A single turn carries every row of the set below to another of its rows. Some are shown first; where does it send the rows asked next?
sikuf: [  1 -19 -41   4 -19  27  -9   1   5 -50  19 -10 -22  -4 -27  17  17 -34
  -2  14  -7  13 -22  -5 -26 -18   9  -6 -11]
tob: [ 10  32 -13   4 -30 -19  23   4  18  26  27  -3 -21  20   0  -4  26  18
  -2  10  10  13   2   1  -5   2  16  29 -24]
bugan: [-19 -29  -9  -3  -7 -37  34   3  21 -23   1   3 -23   0  -1  12   9  -4
 -10   7  28   6  17  10 -60   7 -17   2 -14]
Mem: [-31   0  21 -14  -5  24   4   7   4 -37  22  11 -24 -12   6  17  16  17
 -16  10  19  -8 -20  -1  19 -20 -11  28  -4]
kot: [  0 -31   6 -16   6 -30  40  27  -9 -21  -7   2 -15   3   4  32   1   7
  -7   4  10  14  13  24 -36   6 -24 -19  -4]
zetu: [-17 -11  -7  24   2  12  -7 -13  -7 -15  16  -9 -20  13 -12   7  -4 -19
  16  -9   8  22   0  -8  10 -13   2 -73 -20]
Pibuz: [-22  17  17   5 -15  16   7  -1 -19 -23  18  -2  -3   3  -1  -2   3 -19
  13  10  13  14 -18  -3 -16 -17  12 -56 -48]
pefu: [-28   5 -20  -2 -31 -13  -4  -5  10  -9  28 -23 -19  14 -20   4  24   7
 -10   7   7  20  13  26  20 -14 -33  -3  30]
kon: [ 14   6  -8  -9   8  22 -16   8 -27 -30  -4   4  -4  11 -23   7  44 -29
  -8 -20   1 -14 -16  -4 -37 -18  17  -1 -19]
foni: [ 12   2 -53 -12 -14   7 -10  22  -8 -14  18 -20   0  27 -13  31  15 -36
  -9 -31  -3   4 -11  19 -18 -11  11 -25   3]
mesi: [ 13  -7  -7  21  -3  10  -3  -2  13  13  22   5 -38  22  -5  -3  19  28
   7  -2   6  15  11 -14  28  16   4  16  15]
ler: [ 26   6  18   3 -16   0  38   7  -7  -3  14  -5 -11  16   2  23  16  40
   3   8  -9  13 -10  -1  27  -1  14   9 -12]
gur: [ -7  32 -11  -9  -3 -26  13  -6   3   8 -16   5 -16   2  -1  22  22   4
 -29 -32  11  -2  10  25  12 -39   1  16 -17]
belob: [-20  24 -13   9  10   0 -20   3  -5  13  20   4 -18  15   3  -6   1 -31
   5 -16  25  14   1   3 -15  -8  16 -48 -40]
Feg: [-11 -38   6  -9   6 -18   6   8   1 -23 -16  21 -22   2   2   6  11   9
   6 -14  21  10  30   2 -44  11 -24  -4  13]

ler goes to tob
Feg goes to kot
And these:
Pibuz goes to belob
foni goes to sikuf
pefu goes to Mem

A single turn carries every row of the set below to another of its rows. Some are shown first; where does it send the rows asked next?
buval: [-26  -4  10  37  -3  33  -1  21 -13 -11 -14  16  14  10   8 -19 -20 -13
   7 -31 -11 -42  -2   5   9  -5]
Regi: [-13 -44  -4  25  19 -25 -19   1 -17   3 -11   1  23  -6  15 -14 -17   9
 -27  -8  -3  10 -16   6   7 -22]
Dovis: [ 21   5  15  11  20  31 -15   4  16  -9  34 -27 -17   3  -1   4 -17  13
  -4   6  13 -17 -12 -11   3   0]
Gad: [ 19 -10 -21 -14 -13   4 -13  29 -18  16  35  -5  -1   9  11  23 -28 -27
  -6  16   1 -28  -9   2  20 -21]
bav: [  8   7 -32  30  44  16  -1  24 -29  10   1  20 -15   1  13 -15 -16 -21
   8 -14  12  30  -7 -18  10  29]
Zisi: [ 26 -15 -23  34  31  18   8  17 -21   4  10  -9  18   3  28  35 -19   4
   0   2 -40  -6  16  18  13  16]
gelo: [ -9   5  -3   6 -12  -6  -1   1   8  34 -25 -36  11 -13  35 -17 -23  10
  26 -21  -1   2 -12 -20  38   6]
tadu: [  8  -5 -19   5 -11 -29  26  24   6   0   9 -38   8 -17  26   9 -15 -34
  35  -7 -14 -13  10   9  30   5]
Namu: [ 29   9  16   0   6 -12 -28  -7   9   4  10 -14  -3  12  34   9 -17 -30
  16 -22  14  13  -1 -30  17 -17]
Tetu: [-22 -15  43   6  15  30 -10  -3   1  -9   0 -19  23  22   9   4   4  -9
  -4 -19 -21   7  -1  10   8   1]
Gab: [  5  -1  -8  -1 -19 -10  16  13   1 -20  -5  -8  -5 -13  22  33  10   5
 -13 -33  -7 -25  -8 -38  22  31]
Gak: [ -9  -5 -20  23  12  16  31  31 -21   5 -13  -7  12  18   6  20   0 -24
  28 -49  -8 -41  -2  -3 -12  10]
rel: [  5   8  -2   6  16 -31  23  -9 -18   0 -12   1  -2  -1  -4 -10 -24 -25
  -2 -21  18  -6 -47 -13 -14  26]
peki: [-26   6  19  12  27   4  14  17 -21  34  -2 -26  -4  28   0  -1  -6 -14
  -3   7   0  -2  -5   9  22 -23]
lim: [ -1 -19 -41  45  24  -6  -2  38   4  -6  -8  12  33   0  14  -3   0  22
  14 -28  -8  -1 -23  -6   2  -9]
dem: [-21 -11 -17  10  -1  -3   5   5 -37  -6  18 -29   1 -28  23  10  -4  23
  36  19 -20  11 -24  -4  31   5]
nepem: [ -5 -26 -46   0   6 -11   0   7 -29   3   5  -5 -17 -24  39   9   6  -6
   7  -6  12  33 -23  17  21 -12]
monan: [ 17  16 -12   9  -4   5 -14 -10  10  27 -21 -18   3  16   1 -23 -41 -14
  32 -20   4  19 -12  -8  -2  -6]
bises: [ 17 -10  -8  11  20 -32 -11  27  28   4   8  -8  20 -15  34  -1  -6 -14
   8 -40  22  -4  20  18   5  14]
Rofu: [-23  11   8  28  15  -5  -7  17   1 -12   3  34   7  13   0  36  -4 -26
 -25 -15  -8  -4 -23 -20   8  21]
solug: [-14 -10 -26  17  30 -12   4  17 -28 -17   1 -42  28 -15  13  26 -11  16
  28 -12   3 -18 -22  33  11  -1]
remim: [ 14 -22   5  35   2  10 -14  15 -30  26  39 -38   9 -10  35  27 -16  -2
 -11 -11  -6  12   6  -1  -3  13]
zikim: [ 18  24 -10  33   3  21  10 -10 -38 -20  -1   4 -10  12  27   4   2  -4
  25  -9 -16   8 -10   8  13  44]
Mit: [ 14  22 -35  -7  22  18 -29  24 -23   4 -14   0 -15  13   3   4 -23 -10
  30   9 -20 -21 -32  -6  28 -10]
bubot: [  2  -4  20 -14 -14 -11   0 -14 -18   2 -31  -9  -9   9   5  30  -7  14
  11 -17 -13  22 -29 -23  -2  23]
dukup: [ 12 -15   2 -14  -5  -2 -14  30  19  -5  -8 -18  13  25   7 -18  -3  17
  29  24 -18 -17  -9   1  26  18]
feton: [ -3   2 -11   4  16  10 -19  20 -40  32  16   5 -24 -38  41  16 -17 -17
  -6 -16 -16  -8   1  -1  -5  23]
dapo: [-33 -10  -2 -13  33  -7  20  38 -17   5  -7  21   1 -14   7  15 -26 -32
  -9  -9  15  -7 -32 -15   0   3]
vopov: [ 10  -7   4  -3  -2  19 -20   7  43 -25  14  13  18  -7   0 -14 -26   5
  11 -17  -9  -8 -27  -1  22  20]
dig: [-12   0  -9   6   3 -11  27  27 -36   5 -26 -11   8  21 -22 -21   9  -9
   9 -46  -9   9  -4   2   6   1]

lim goes to tadu
solug goes to gelo
And these:
dukup goes to dig
vopov goes to Gak
zikim goes to Mit

